One vector is turned by the same rotation once a tick. Each row is the vector after some number of ticks, and that number follows the row.
The counts run from 0 to 788.
[ -2.3  32.0  -6.4  -7.4  56.4   8.5  -1.5   4.7 -51.0  11.3 -13.6  17.1
 -11.5  -6.2  30.1 -14.1 -19.6   2.6  27.9  29.6 -11.2  23.2  11.7  -9.6
  -3.4   5.7   0.4   5.5 -10.1  -5.6 -28.4   3.5 -18.0 -45.4 -17.8 -22.0
  38.0 -27.1   2.3 -34.3  25.2] => 42
[ 23.3  18.0   9.7 -22.5  40.9  24.1  36.8  19.6 -22.1  14.1  18.2  14.5
  16.0 -31.0  -2.1 -27.9   8.6  27.1   7.0  16.0  16.9  -8.3  20.9 -12.0
  11.9   5.6  50.4 -11.0   8.4   3.9   4.4  14.5  -3.7 -27.5  28.3 -27.5
  13.8 -47.0 -14.7 -30.6  24.9] => 568
[ 18.3  -5.9   8.0  28.6  23.0  15.5  28.0   1.2  -3.0 -10.8  16.8  16.6
   5.1 -23.3  44.7 -15.0 -27.5  14.0  13.3 -10.3  20.9   7.7 -13.1  21.4
  24.8   3.8  -7.7  14.0  -2.1 -14.3  46.8  18.9  10.3  24.7  -0.7 -37.5
  34.4 -30.4  41.9 -37.4 -15.9] => 402
[ 27.2 -13.1 -19.7  23.4  32.6  -9.1  14.8   7.9   0.7 -10.2  -1.4  20.6
 -11.3 -33.6  20.4  -4.9   8.0   2.7  -3.5 -13.6  13.7  26.9  -4.5  -9.7
  35.2  17.7 -31.0  -9.1  -7.6 -11.4  27.3   9.0 -26.9  24.8   4.7 -45.4
  39.7 -53.8   0.7 -37.5 -12.4] => 592
[ 27.3  -4.4 -17.1  16.8  50.9   4.6  10.7  32.5  33.3 -17.2  -7.1  28.0
  -8.8 -12.9  33.9  -9.8   2.4   3.3 -18.5  11.1  30.2  -6.8   0.1   4.1
  37.5  -9.3 -19.0   5.5 -15.1  17.1  47.2  19.6 -32.0 -11.3  18.4  -5.3
  44.8  -8.3  11.8 -37.6 -15.8] => 712
[ 30.9  -4.1 -21.7   4.2  25.0  15.1  18.1 -35.7 -20.3 -13.0  17.3  30.7
  37.7  -3.7  15.2  -6.1  -2.4  13.9  10.1  24.7  10.5   0.2   2.7   7.8
  -5.2   9.8   4.5  -0.9 -12.9 -33.5 -18.6   9.3 -30.2  46.4  -0.7 -49.8
  42.8 -26.2  20.9 -35.7  -6.9] => 96
[ -7.1  21.6 -36.2  -4.2   8.6  20.7  -0.1  11.8 -37.7  -3.0  34.7   9.5
  20.3 -28.9   4.4  -7.5 -14.2   2.0  17.1  15.1  11.2   3.1  31.3 -24.4
   8.0  -8.5  -6.4 -16.2  -6.5 -27.6  -6.4  12.1 -10.7  20.7 -21.1 -13.6
  57.3 -48.0  27.5 -49.2   2.2] => 155
[-19.6 -20.3 -11.1  -3.6  41.2  19.7   4.3 -27.2  -8.9 -24.5  22.3  43.3
  31.1  -3.7  -1.7  -1.3 -16.1  48.7  -3.9  44.3  14.2   4.6   3.0  -4.5
  13.8 -22.4  -8.1 -23.1  -9.9   0.7  -7.9  17.9 -19.5  -0.7  10.7 -19.9
  50.0 -31.4  19.8   8.4  15.0] => 210
[ 28.2  15.5 -25.0  -3.4  35.1   6.9  31.3   8.9 -19.1   6.6 -13.2   6.2
  13.6 -44.5  24.4 -36.7  -1.1  12.3  -0.4  19.8   2.4 -11.8   8.6  -7.4
 -10.8 -40.0  -4.2  17.9 -13.4  -6.4  21.3  21.0   2.7  34.0  -1.7  17.7
  29.6 -37.7 -13.0 -52.9  -8.2] => 412
[ -6.7 -16.8  -5.6  29.2  56.9  -4.9 -17.1  -2.1 -19.7  -3.6   3.4  25.7
  -4.5 -16.9  52.3   0.9 -17.7  41.2 -15.4   6.0  33.3  13.7 -10.5  11.6
  26.6 -13.8   1.2  12.7 -23.1  30.9  38.1  -4.6  -9.6   3.5 -10.4 -31.4
  28.6 -19.0  22.1   0.1 -12.3] => 208
[ -9.1  -6.0 -17.4 -33.0  28.0  -8.8   2.5  11.5  26.9  -4.0 -11.3  15.1
  -9.8   2.9  56.2  -2.0  -1.3  33.2 -35.9 -24.7  10.6  24.0  21.8  10.5
  -3.1  -6.9 -10.3  24.9 -29.9   9.7  26.3  22.8 -32.1  -6.8  26.1 -28.5
  40.9 -18.1  19.4  -3.7  10.7] => 639
[  9.9   8.1 -12.7   8.3  53.0  24.2  14.4  22.9  13.0 -10.3  13.0  31.4
  -3.1 -12.5   6.6 -16.9  -1.2  -4.4 -18.8  41.7  25.0 -36.4  13.9  -7.3
  25.7 -25.2   1.8 -29.3  -3.8  14.0  24.6  21.4 -12.2 -18.6  18.5   6.5
  52.2 -27.8  13.0 -42.2   6.3] => 711
[ 41.3  21.0 -29.0  -2.7  57.0  11.9  27.8   3.1   6.0 -12.1 -21.5   9.8
  26.6 -10.1  37.2 -12.2  13.6  35.9   9.2   6.0  -2.1  -4.5  -7.9  12.1
  -4.5  -0.9   5.0  23.9 -38.7   3.3   9.9  14.0 -18.0  30.0 -19.2  -5.7
  48.6  16.7  23.9 -15.8 -23.8] => 102
[ 12.3  24.2 -17.3  11.9  36.2 -14.4 -12.5   2.2 -24.2  -6.7  32.1  12.9
   1.7 -24.3  36.8 -25.5   2.7  19.9  -1.0  26.4  -2.2  23.7  -2.2  20.0
  29.8  13.2  -1.5 -22.4 -12.2  11.3  27.0   0.4 -14.9  37.0  -9.5 -38.0
  49.4 -19.0  -2.9 -24.6 -21.5] => 596
[ 11.5  12.9  -9.0   1.3  29.3  22.5  46.6  25.3  -3.8  -5.2  -2.7  -8.2
  10.7  -4.3  30.5 -22.9 -20.6  12.5  -2.9  44.1  18.5  -2.7  -1.7 -11.8
  -3.0 -19.9 -10.9  25.4  -5.7  -3.1  21.6  -5.7 -31.6  20.0   5.3  -9.4
  67.6 -15.9  26.3 -52.9   3.9] => 408
[ 13.4 -16.8 -27.2 -10.9  40.2 -11.5  -8.1  -7.8  -5.5  33.4   2.2  35.0
 -19.0  -8.8  46.0 -10.1  -4.5  28.7 -18.7  -5.5  19.7  16.2  15.7  -1.1
  18.3  17.9   7.7  21.5 -22.6   1.9  17.7  31.3 -20.7  -6.4  35.2 -40.4
  -0.9   1.6   9.7 -22.9   9.0] => 66
[  1.2  -9.5 -52.5   4.3  44.8 -18.4 -21.8  -9.9  -9.7  32.2  12.9  38.6
 -23.4  -1.4  23.3  -5.7  -2.7  15.4  -8.2  -6.9   2.9   5.7   5.7 -11.5
  18.7  26.4  -8.2 -19.5 -14.6   2.4   9.1  38.8 -34.8 -18.8  21.1 -41.3
  16.9 -17.0  12.8 -21.1  35.9] => 198
[ 36.0  23.6 -48.8   8.1  28.9   6.0  22.4  -5.7 -44.3  11.0 -22.7   9.6
   2.3 -24.8  31.9 -24.1 -10.2  30.4  15.9   7.8  -2.7 -18.4   9.5   3.1
  -8.4 -20.1   7.3  29.8 -11.0  -2.1  34.7   8.7   9.4  27.5  -4.6  -6.5
  16.3  -7.4  16.6 -49.4  -2.4] => 544
[-13.4  18.0 -30.8  -6.1  37.4  15.7   7.6  -4.9   1.0   6.1  22.5  15.9
   9.5   1.2  21.8 -22.5 -21.7  41.4  -7.5  23.2   5.2 -47.6   3.8  -1.4
 -10.2 -12.7  39.1 -29.9   1.4  16.6   9.5  39.0 -11.0  -8.2   2.2  -2.8
  25.0 -29.3   7.0 -24.6  27.1] => 389
[ 12.3   8.4 -28.3 -24.3  36.2   9.5  17.8   9.4  11.5   2.7 -19.9  19.5
   6.6  10.9   6.9 -12.3  -2.0  25.7   0.1  33.1  10.0 -25.1  22.8  -5.9
   7.2  -3.8  30.5  -2.5   4.6  -7.8  -2.0  45.4 -48.8 -32.9  28.4 -25.9
  20.1 -16.5  -8.2 -30.9  34.8] => 696
[-14.4  15.9 -23.5   7.8  46.5 -13.6  -6.1  10.7  -8.4   1.5  35.0   1.5
  -3.7 -11.4   8.0   7.0  -8.7  34.1  13.5  32.3  -9.7  14.8   0.5 -22.2
  33.9  21.3   2.2 -37.2  -6.8   1.6  21.5   5.8 -23.2  11.8 -13.3 -27.4
  55.6 -27.9  -9.9 -12.3  19.9] => 465
[  9.9  -5.3 -19.5  -9.2  17.2 -12.8  13.3  17.7   5.9 -31.2  35.4  11.9
  21.3   1.0  -4.6 -22.8   1.5  35.6   1.8  -3.8   5.4   7.7   0.8   9.6
  28.3  14.4   8.1 -30.2  -1.7 -13.6  19.6  59.2 -10.1   6.9  31.5 -42.3
  47.0 -32.1  35.9  -5.0  15.3] => 136
[ 23.1  14.0  -1.4  10.3  58.6  20.4  12.1  -7.8 -14.6  -0.7   2.7  21.9
  18.4 -14.1  30.6 -16.0   2.1  33.4  16.2  46.2  -2.5  -8.2 -21.2 -10.4
   4.2  20.0   7.3 -28.3 -29.1 -28.6 -30.1  10.9 -11.9   0.2  -5.1 -11.2
  39.7 -13.0  -4.9 -44.5   2.0] => 100
[ 12.6  12.1  10.9 -21.8  39.9  15.7  -3.2  -8.3 -38.7  -9.8  -8.9  33.6
  10.4  -7.9  10.2  13.6   3.4  37.0  -2.5  37.7   4.9   3.7  33.5   0.6
  -8.1 -16.1  41.6  13.3   8.9 -20.8  -0.9  -7.9   0.7 -43.0  28.9 -23.2
  43.5 -37.8   4.8   2.3   8.6] => 53
[ -8.9  22.7 -16.3 -13.0  29.4  25.1  -8.4   7.3 -20.9  -2.4  28.6  14.2
  -6.4 -38.9  23.4 -16.4 -20.5  25.2  -9.0  24.0   1.9  14.6   9.8 -11.6
   0.7 -30.4 -15.0 -23.2  -9.3  -0.6  -2.3   5.1  17.4  -0.9  -8.0  10.7
  49.1 -65.3  10.2 -33.0  12.8] => 24
[  0.3  10.5 -15.4  -6.6  21.0 -22.3   0.0  19.5   9.8  -3.0  31.4 -11.0
   4.4 -18.6  38.8 -27.8  -2.1  22.8  -8.3   6.2   8.1  13.0  24.2   8.0
  22.3   6.1   8.6  -7.3  -3.9 -19.7  44.1  54.9  -7.0  40.8  22.0 -26.4
  43.8 -30.1 -12.7 -14.2  -2.3] => 143
[  8.2  11.2 -13.3 -29.1  17.1  13.7  15.6   2.4 -45.6 -22.4 -17.1  21.4
  25.0   2.0  -1.6 -17.6  -0.6   0.7  15.9   8.2 -10.2  30.8  34.2  -0.8
 -11.8 -19.1 -20.0  18.9  -4.6 -21.4 -20.3  -2.1 -34.4  -3.2  13.3 -38.3
  51.0 -40.8  17.6 -18.6  23.7] => 170
[-16.2  -2.5 -20.7   6.9  21.8   7.2   5.4  23.0 -13.7 -21.0   0.7  21.9
   8.9 -12.8  21.4   3.4 -19.7  41.6  -3.0 -11.4  21.1  16.4  -3.6 -23.4
   2.1 -20.3 -19.0  25.4  -6.0  27.7  13.8 -19.0 -32.2   4.9 -21.8 -22.1
  41.2 -64.7  37.7 -14.2  11.7] => 781
[ 35.8   5.6  -5.4  -1.9  24.6 -16.3   6.0  29.1   9.0 -21.7  -7.5  13.1
   4.2 -10.9  29.3   3.5  20.4  53.9 -20.7 -21.8  10.9  -7.0   1.9   8.7
  17.8  21.1  30.3  -1.3  12.1  -7.0  39.6  15.6  -6.3   1.1  28.7 -44.9
  26.5 -49.4   6.7 -17.9  -3.6] => 128
[ -4.9 -13.9 -35.4  13.0  40.0  13.2   2.6 -12.6   6.3  -7.6  16.0  40.4
  14.7   5.0  -3.1  20.0 -17.4  40.3  -4.1  30.0  30.0 -24.4   8.6 -22.1
  24.9   8.6   8.7 -22.4  -6.3 -12.8  -3.4  46.4 -36.3  -4.2  -1.9 -32.0
  41.7 -20.3  18.5  -7.5  13.8] => 78
[  7.9 -27.8 -36.0   2.3  58.2   6.3   8.9 -16.6  17.5  -0.8 -13.0  45.2
 -10.5 -34.4  21.7   7.2  -2.4  40.4 -22.5 -17.5   3.8  10.7   4.9 -11.9
   0.3 -26.7 -14.3  11.8  -7.9  18.9  19.6   5.4 -29.8   1.5   5.9 -12.7
  19.9 -59.5  -8.6  -6.0  10.0] => 204
[  0.8   0.3 -20.0  30.7  22.7   2.9  15.7  16.6   5.2   7.3  26.2   5.3
   5.2 -26.7  20.7 -17.0 -14.4  15.9  19.3  -9.8  10.3  -1.6 -18.0 -10.9
  43.9  23.6  -7.6 -23.8   4.4 -15.1  35.5  54.6   4.1   7.8   1.0 -32.8
  26.2 -30.0  25.0 -47.4  25.5] => 271
[ -3.6   5.1  16.7 -20.8  44.9   5.9   8.2  -3.5 -14.3   9.9  -6.4  10.9
  18.9   3.3  30.6  -1.4  -4.3  54.3   2.5  19.6   1.1 -17.2  -0.9   0.7
   2.8  13.7  40.2  -9.1 -10.3 -26.1   2.9  16.7   7.1 -36.0  37.6 -36.4
  40.8   1.6   9.2  -6.4  44.3] => 374
[  3.1 -24.1 -12.6  19.3  29.4 -10.7  -8.3  -7.5 -11.1 -18.3  -7.0  13.4
  16.6  -9.8  55.3 -17.2 -24.2  45.4  -3.7  18.0  24.2 -10.3  -7.6   6.5
  35.4 -12.3 -19.4  15.6 -22.7 -34.5  30.8  50.4  -2.5  30.3  21.6 -22.9
  23.3  -5.2  11.2 -26.4   1.0] => 530
[ 10.3 -10.0 -14.8  27.9  29.2 -12.6  21.5 -26.4 -32.9 -13.9 -28.9  16.2
  -6.4 -24.9  30.7  14.0 -18.8  17.9   6.7  12.0   3.1  10.9  -2.7  -0.4
   5.5 -12.8  -8.6  35.1   5.3 -28.6  51.8  26.2  20.9  24.9   5.7 -35.3
  41.9 -26.2  19.1 -28.3   7.0] => 665
[ 16.9  11.0 -29.0   2.5  28.0 -23.5 -14.6 -16.2 -57.2  -6.7   1.1   7.1
  15.6 -17.2  15.8 -40.7   2.5  20.8  45.2  -4.4 -28.2  16.2  17.5  20.6
  15.4  -1.7 -24.6  -5.1 -18.2 -21.0  16.9  23.2   8.6  15.4  19.1 -24.3
  45.7 -15.9   0.5 -11.9  20.4] => 165
[ 26.7  32.3  11.6 -11.8  30.7  22.3  15.7  25.8  -9.9  -7.2   2.0   8.1
  14.4 -25.3  -3.8  -4.8   3.6   6.2  27.8  21.7 -17.1  21.1  20.9  -6.9
   8.4  -1.8  -4.2  -0.1 -19.2 -49.2  -0.6   2.8  -2.3 -18.6  23.4  -4.1
  68.9 -29.2   5.3 -43.8  18.9] => 294
[ -8.9   6.9  -3.7   7.2  25.3 -10.3   0.1  22.0 -36.5 -19.8  20.8  -3.3
  14.6 -15.4  14.0 -13.9 -15.0  42.3  21.0  36.5  14.4   7.8  -6.8 -23.9
  35.2   8.2  -1.5 -15.1   6.7 -25.9   6.2  28.7 -18.5  15.6  -8.0 -24.4
  43.7 -53.2  -6.0 -18.4  25.6] => 151
[ 16.3  37.9 -22.0   5.4  55.8  17.6  15.4 -17.4 -13.4   0.0  -1.9  12.7
  15.2  -7.5  15.1  23.0   0.2  24.4  15.4  15.5 -21.8 -19.9  12.9   1.9
 -16.1  20.6  42.1 -10.3 -11.1 -35.8  -5.2  18.5  -4.7  -3.3 -17.8 -24.9
  58.4   3.3  22.7 -20.9  -1.3] => 235
[  3.1  -4.4 -17.1 -35.4  47.6  21.4  29.0  -4.1  -5.3  40.7   7.7  32.2
  -9.6 -10.0   9.5   3.7  -9.9  -3.3 -19.2  12.8  15.1   5.0  27.0 -28.0
  -5.9  -4.1  24.9   0.7  -4.8   8.6   2.5  21.5  -8.8 -45.3  32.2 -19.9
  38.0 -17.3  22.4 -34.0  35.9] => 64
[ -2.5  -7.0 -15.2 -28.2  19.3  -1.5   3.0  18.4   3.4 -21.0 -24.3  24.9
  -0.1 -32.4  26.5 -22.8   8.1  19.3 -21.0   8.9  31.8  13.6  17.1  -5.4
  43.7 -26.5 -35.0  -0.2 -23.3  24.5  31.8  38.4 -23.2  -5.9  17.1 -24.5
  26.6 -30.9 -21.4  -0.8  12.7] => 456
[ 53.3  11.6 -30.1 -17.6  12.5   1.2  29.7   0.4  -8.9  -9.2 -26.3  24.9
  10.3  -7.9  10.3 -29.9  12.3  24.6  13.1 -11.0  -4.6  13.1   6.0  20.6
  12.1  12.5  -2.7  24.3  -8.4   1.3  25.9  30.3  -3.2  -5.3  33.8 -39.0
  13.7   6.6  38.1 -42.8  -0.3] => 559
[  3.2  -3.2 -22.9 -22.6   2.3  -3.2 -13.8 -10.2 -14.4  -3.7  17.0  38.9
   5.5   9.4  12.1   4.2   7.0  44.9  -8.4 -29.0   4.5  11.0  11.8   2.6
   7.1  29.1   3.0 -22.5 -13.9 -12.5  -0.9  22.6  -2.1 -20.3  35.5 -60.3
  36.7 -25.3  56.0 -10.4  29.9] => 633
